In the rows, zero is written as 128.
The rows below fall into families. The same turns and mirrors carry the whole set onto itself and the rows of a family onto each other. For each named row, which other rows are in its family? Write them in the order they are listed.
These 32 rows form 4 families of 8 rows each.
q_939: [119 136  97 139 109 118 115 100 121 126]
q_961: [135 124 109 135  86 100 138 135 113 124]
q_808: [150 138 107 154 101 118 128 146 111 121]
q_343: [122 122 167  98 144 139 137 128  99 111]
q_675: [115 143 109 146 100 114 125 147 108 116]
q_249: [136 129  95 126 118 148 107 140 138 119]
q_688: [108 118 162 127 136 129 169 108 123 132]
q_335: [130 131 104 134  91 104 119 123 107 124]
q_370: [137 106 170 107 134 152 140 145 122 119]
q_361: [120 105 165 111 132 116 152 118 100 107]
q_635: [153 124 101 141 106 119 110 116 113 115]
q_373: [155 124 160 113 147 148 154 109 119 140]
q_974: [143  98 156  94 116 136 148 139 122 140]
q_375: [105 148 102 152 117 128 122 125 123 117]
q_81: [123 124 165 107 128 138 160 114 122 154]
q_164: [131 115 158 103 142 149 142 157 113 110]
q_602: [130 126  99 150 115 138 107 114 137 117]
q_911: [136 130  98 136 110 110 128  93 118 123]
q_824: [142 123 164 114 157 157 141 126 116 114]
q_203: [132 140 163 110 150 138 158 115 100 133]
q_695: [118 126 165 126 142 121 169 122 101 116]
q_108: [149 118 145 105 141 144 157 103 127 151]
q_965: [149 106 166 106 122 143 153 129 126 145]
q_68: [160 146  93 130 114 131 129 140 118 133]
q_758: [109 141 101 150 131 131 124 111 128 104]
q_190: [110  98 162 113 127 124 152 105 121 123]
q_321: [126 139 107 163 111 137 126 145 134 122]
q_84: [141 139  97 133 107 142 127 152 139 136]
q_906: [114 106 169  95 122 139 138 128 120 132]
q_3: [155 136  91 122 124 138 109 129 119 116]
q_469: [108 135 113 149 107 121 133 154 122 104]
q_48: [136 134 148 114 166 157 150 122 117 121]

Which other rows belong to the same family as q_3? q_249, q_688, q_361, q_695, q_68, q_190, q_84
Which other rows belong to the same family as q_635? q_808, q_343, q_81, q_602, q_203, q_321, q_906

The rows below fall into families. The same turns and mirrors carry the whole set onto itself and the rows of a family onto each other. For each named row, which other rows are in its family? Write them in the order they are listed.
These 15 rows form 5 families of 3 rows each.
q_528: [150 114 131 168 128 102 137 157 151 138 158 130 122 108 112 152  80 144
  99 138  65  98 120 122 171 119 111 164 128 119 134 154]
q_86: [144 134 120 111 125 133 141 127 130 146 132 145 155 142 118 154  88 122
 108 126 110 136 166 157 132 112 159 164 108 107  90 118]
q_551: [145 105 113 166 132 111 134 123 136 155 143 137 165 136  94 128  91 101
 106 112 104 128 170 143 178 106 139 161 105  95 110 126]
q_913: [155 125  96 116 157 115 140 106 149 157 153 172 158 107 104 114 118 108
 112 141 113 135 185 147 166  78 119 151  94 107  80 137]
q_319: [163 151  92 124 147 123 126 127 161 141 181 146 131  55 116 103 140 140
 114 156 115 112 141 135 153  94  96 114 126 122 107 164]
q_485: [164 127  76 157 128 131 123  97 154 121 149 161 152 128 131 122 117 114
  52 117 107 160 154 126 161  93 113 163 135 115  94 124]
q_661: [148 147 132 115 120 128 139 158 144 130 151 133 117 109 135 168  85 163
 105 149  81 108 118 138 123 124 131 157 133 129 117 146]
q_463: [158 126 120 117 155 100 148 138 162 145 160 174 116  95 121 147  96 149
 104 168  63 108 144 127 162  87  94 171 108 129  97 159]
q_895: [122 183 123 154 138 116 135 137 137 157 138 151 158 100 110 129 113 131
 114 105 103 132 167 159 158  66 146 153 112  94  61 126]
q_400: [154 135 100 173 122 126 115 136 147 139 173 107 149  80 102 104 123 123
 111 119 124 110 133 135 164 120 121 111 138 105 135 150]
q_980: [124 183 142 154 137 104 141 163 146 149 144 154 126  92 124 155  96 162
 107 123  64 112 136 143 156  71 126 169 122 112  75 142]
q_925: [151 163 103 118 115 149 120 134 136 133 159 116 147  91 124 125 123 137
 116 129 137 125 138 152 119 125 145 113 137 113 112 136]
q_770: [169 143  75 161 123 136 116 112 161 110 166 145 136  96 139 117 129 136
  53 128 106 146 126 117 154 102  97 142 154 126 112 141]
q_175: [128 204 121 159 131 121 124 155 147 144 160 132 137  61 120 122 128 156
 115 115 102 115 133 149 148  78 127 126 138 107  83 146]
q_591: [165 127  93 156 127 122 131 117 161 114 152 163 128 122 142 144 102 139
  46 134  75 144 129 114 160  98  98 178 142 130 105 136]

Which other rows belong to the same family as q_175? q_895, q_980
Which other rows belong to the same family as q_551? q_528, q_400
Which other rows belong to the same family as q_319? q_913, q_463

The rows below fall into families. The same turns and mirrors carry the whole set onto itself and the rows of a family onto each other. For each named row, which other rows are in its family? Write them in the order they are listed.
These 36 rows form 6 families of 6 rows each.
q_73: [143 135 141 123 149 144 150 139 142 124 119  92]
q_94: [131 131 117 112 101 175 138 140 111 133 136 137]
q_310: [134 113 146 163 118 141 134 131 102 148 154 141]
q_738: [150 137 132 114 129 136 146 127 124 117 141  83]
q_102: [135 122 123 153 108 121 130 120 176 123 110 155]
q_780: [129  96 138 143 114 156 107  93 135 100 125 140]
q_154: [148 113 113 106 108 153 137 132 116 107 146 168]
q_412: [107 136  86 133 127 127 131 130 161 132 126 141]
q_88: [141 120 106  99  91 155 136 138 117 110 135 124]
q_844: [101 130 129 129 115 120 116 131 168 140 114 149]
q_796: [143 131 145 168 122 130 133  93 134 141 155 136]
q_993: [105 114 117 117 140 139 111 110 125  88 115 125]
q_750: [155 124 108 138  93 173 144 129 137 121 125 142]
q_521: [149 139 142 108 133 108 145 137 146  96 111 148]
q_640: [134 126  90 120 122 153 152 135 102 109 141 141]
q_732: [129 131 121 130 145  94 152 132 123  95 118 145]
q_16: [124 162 120 129 148 136 142 119 126 126 133  99]
q_503: [112 118 108 125  99 107 117 125 162 134 138 146]
q_420: [118  91 156 144 125 134 109 131 127 105 104 138]
q_404: [137 101 123 149 104 166 134 147 109 139 139 145]
q_660: [117  76 127 121 133 151 113 122 134 102 124 136]
q_790: [167 124 144 147 116 118 160 125 121 100 121 153]
q_466: [147 137 141 119 117  88 155 134 121 111 135 129]
q_616: [129 111 133 141 127  94 131 107 131 135 169 129]
q_251: [130 140 144 145 124 155 128 144 146 144 110 101]
q_580: [116  90 114 112 115 141 103 113 145 104 133 116]
q_5: [137 129 160 125 128 103 150 135 105 109 125 151]
q_433: [123 129 133 158 120 130 130 148 163 152 113 128]
q_648: [123 108 141 112 145 134 104 105 158  98 124 127]
q_612: [128 110 132 154 139 121 141 119 131 155 169 141]
q_509: [144 147 129 118 140 159 132 114 147 137 152 104]
q_806: [142 110 143 131 142 128 128 100 113 121 174 147]
q_722: [141 105 159 143 128 121 139 149 117 102 100 137]
q_743: [133 145 109 124 114 128 135 131 169 147 143 156]
q_901: [152 143 150 139 127 154 136 109 140 109 113 100]
q_384: [110 123 115 146 138 120 127 101 108 128 164 146]

Which other rows belong to the same family as q_384? q_412, q_993, q_640, q_732, q_16
Which other rows belong to the same family as q_660? q_73, q_94, q_844, q_5, q_612
Which other rows belong to the same family as q_722? q_310, q_420, q_404, q_251, q_433
Which other rows belong to the same family as q_901? q_102, q_780, q_796, q_750, q_790

